[[125 123 139 117 150 138  99]
 [121 142 110 152 142 151 119]
 [127 137 132 115 121 105 120]] Out: 125

[[122 134 115 134 124]
 [124 110 137 132 131]
 [137 133 136 105 133]] Out: 122

[[108 131 130 132 139 140 117]
 [106 129 131 134 136 144 135]
 [107 132 130 134 139 140 118]] Out: 108

[[119 121 146 116 114 122]
 [143 137 147 116 105 129]
 [112 110 145 150 119 117]] Out: 119

[[114 130 133  99 126 126]
 [140 129 137 141 130 128]
 [135 130 132 123 128 128]] Out: 114

[[111 124 143 119 142 128 141]
 [157 132 117 120 122 111 114]
 [143 158 119 157 144 143 147]] Out: 111

[[ 98 130 135 134 124 126 132]
 [152 121 130 124 133 136 123]
 [143 141 119 125 125 124 132]] Out: 98

[[115 140 131 125 115 133]
 [122 125 132 123 104 136]
 [134 127 125 136 133 123]] Out: 115

[[115 125 138 113 124 114 143]
 [114 140 135 117 112 124 157]
 [122 125 132 120 127 122 134]] Out: 115
---
152  113  123  145  138  100  132 gives 100

118  146  116  124
145  139  128  116
102  112  120  119
gives 120

130  107  129  116  113 gives 116

157  105  152  143  151  150 gives 151

108  138  152  147 gives 152

132  136  149  135  111
125  124  118  137  123
gives 137

120  130  158  155
120  130  147  146
120  130  147  146
gives 147
---
118	112	149	112	126 yields 149, 126

133	126	125	98	118	128	140 yields 140, 133

124	120	133	113	144	128	120
108	129	146	104	131	123	130
yields 146, 144

123	130	148	146	116	153 yields 153, 148

121	154	131	116
138	134	155	126
120	119	113	151
yields 155, 154

150	143	158	129	115 yields 158, 150
---
[[135 111 155 123 136]
 [126 136 140 131 136]
 [124 126 127 122 145]] | 111

[[154 124  99 122 117]
 [119 124 146 123 146]
 [118 101 144 121 147]] | 124

[[128 122 122 150 125 119]
 [123 123 104 106 132 130]
 [129 127 121 139 126 124]] | 122

[[117 107 123 140 128 124]
 [119 111 119 141 124 134]
 [129 138 128 110 122 116]] | 107

[[116 130 124 126 111 108 146]
 [114 126 123 132 114 114 142]
 [132 136 118 137 147 151 108]] | 130

[[154 124 130 127 128]
 [125 124 130 131 128]
 [125 124 132 128 129]] | 124

[[134 136 103 144 126]
 [131 129 111 139 130]
 [119 109 128 134 156]] | 136

[[133 130 115 131 144 124]
 [134 131 121 126 132 129]
 [134 129 112 133 151 121]] | 130

[[111 122 123 149 118 122]
 [108 142 158 119 145 115]
 [114 117 122 149 114 126]] | 122
---
[128 104 121 125 137] gives 121

[[133 126 153 115 152 140 129]
 [117 117 130 133 138 134 124]
 [136 145 129 133 130 130 131]] gives 133

[[132 105 134 148 140 119 142]
 [144 146 146 139 135 131 122]
 [139  98 146 153 137 127 136]] gives 139

[[137 131 149 150 143]
 [131 157 119 140 114]
 [147 119  99 127 128]] gives 119

[[128 126 129 128 131]
 [127 138 126 130 113]
 [127 148 123 130 100]] gives 126

[119 125 124 116  98] gives 124
---
[[127 119 124 126 125]
 [119 103 113 106 109]
 [128 115 122 123 121]] yields 113

[[113 140 149 137 122 134 142]
 [137 101 126 130 143 129 128]
 [104 125 141 134 132 152 149]] yields 143

[[124 106 119 136 134 123 143]
 [128 105 120 137 139 120 137]
 [126  99 118 139 138 120 145]] yields 139

[[131 127 128 125]
 [126 142 107 156]
 [127 135 126 128]] yields 142

[[137 137 118 119]
 [147 121 154 119]
 [132 133 147  98]] yields 121

[[105 128 142 146 137 123 128]
 [140 137 136 132 148 128 128]
 [139 132 127 130 144 132 142]] yields 148
---
[[134 131 127 128]
 [101 122 117 112]] out 122

[[113 116 126 128 140]
 [113 119 132 128 151]
 [113 113 128 122 140]] out 128

[138 102 125 144 111 136 124] out 111

[[124 153 150 116 133]
 [152 158 138 112 104]] out 138

[[142 107 138 124]
 [118 149 156 132]
 [152 116 133 120]] out 116

[133 120 132 155] out 120
---
[[152 139 138 147]
 [108 145 115 118]
 [109 145 116 118]]	108

[[129 152 126 116]
 [104 133 128 115]]	129

[[114 130 141 137 133]
 [126 124 106 130 120]
 [116 128 133 143 127]]	126

[[102 131 148 121 149]
 [127 124 107 136 133]]	102

[[107 119 136 114 109 140 146]
 [127 136 143 133 124 139 119]
 [149 115 136 120 135 148 110]]	127

[[143 146 120 124]
 [119  99 138 132]
 [123 121 105 131]]	119
---
Q:
[[117 124 150 141]
 [121 130  99 125]]
A: 121

Q:
[[127 140 136 147]
 [130 147 146 155]]
A: 136

Q: [148 128 105 103]
A: 128

Q:
[[120 135 142 119 136 110]
 [108 136 137 109 137 114]
 [106 137 137 107 138 113]]
A: 108

Q: [124 116 130 137 158]
A: 130

Q:
[[151 143 126 127 118 139]
 [134 132 128 132 114 123]
 [123 109 138 120 138 121]]
A: 118

Q: [118 111 149 150 133]
A: 133

Q:
[[107 112 129 111 108]
 [123 129 145 110 117]
 [112 144 130 116 102]]
A: 108

Q: [104 122 118 113 142 146]
A: 118

Q: [116 141  99 147 135 121 136]
A: 121
---
array([[113, 135, 133, 142, 126, 139],
       [124, 121, 128, 122, 150, 120]]) yields 121

array([115, 129, 119, 143, 107, 137]) yields 129

array([121, 157, 148, 128, 144, 102]) yields 157

array([109, 127, 140, 147, 125, 101]) yields 127

array([[120, 149, 111, 115, 119, 107],
       [138, 123, 139, 138, 130, 136],
       [121, 140, 119, 119, 122, 116]]) yields 140

array([[127, 123, 135, 112, 130, 143],
       [134, 155, 125, 122, 106, 140],
       [130, 135, 124, 127, 110, 128]]) yields 135

array([141, 141, 124,  99, 143, 110]) yields 141

array([114, 124, 154, 134, 105, 139]) yields 124

array([150, 154, 100, 138, 116, 108]) yields 154
---
[107 113 135 136 134 132] value 113

[116 109 151 120 142 135] value 116

[[115 142 116 101]
 [127 156 125 145]] value 115

[135 116 117 118 107 119] value 116

[[153 137 101 143 110 137]
 [138 134 127 141 130 137]] value 110

[[137 139 125 103]
 [117 132 123 121]] value 117

[128 146 152 127 126 143] value 127

[121 127 101 109] value 109
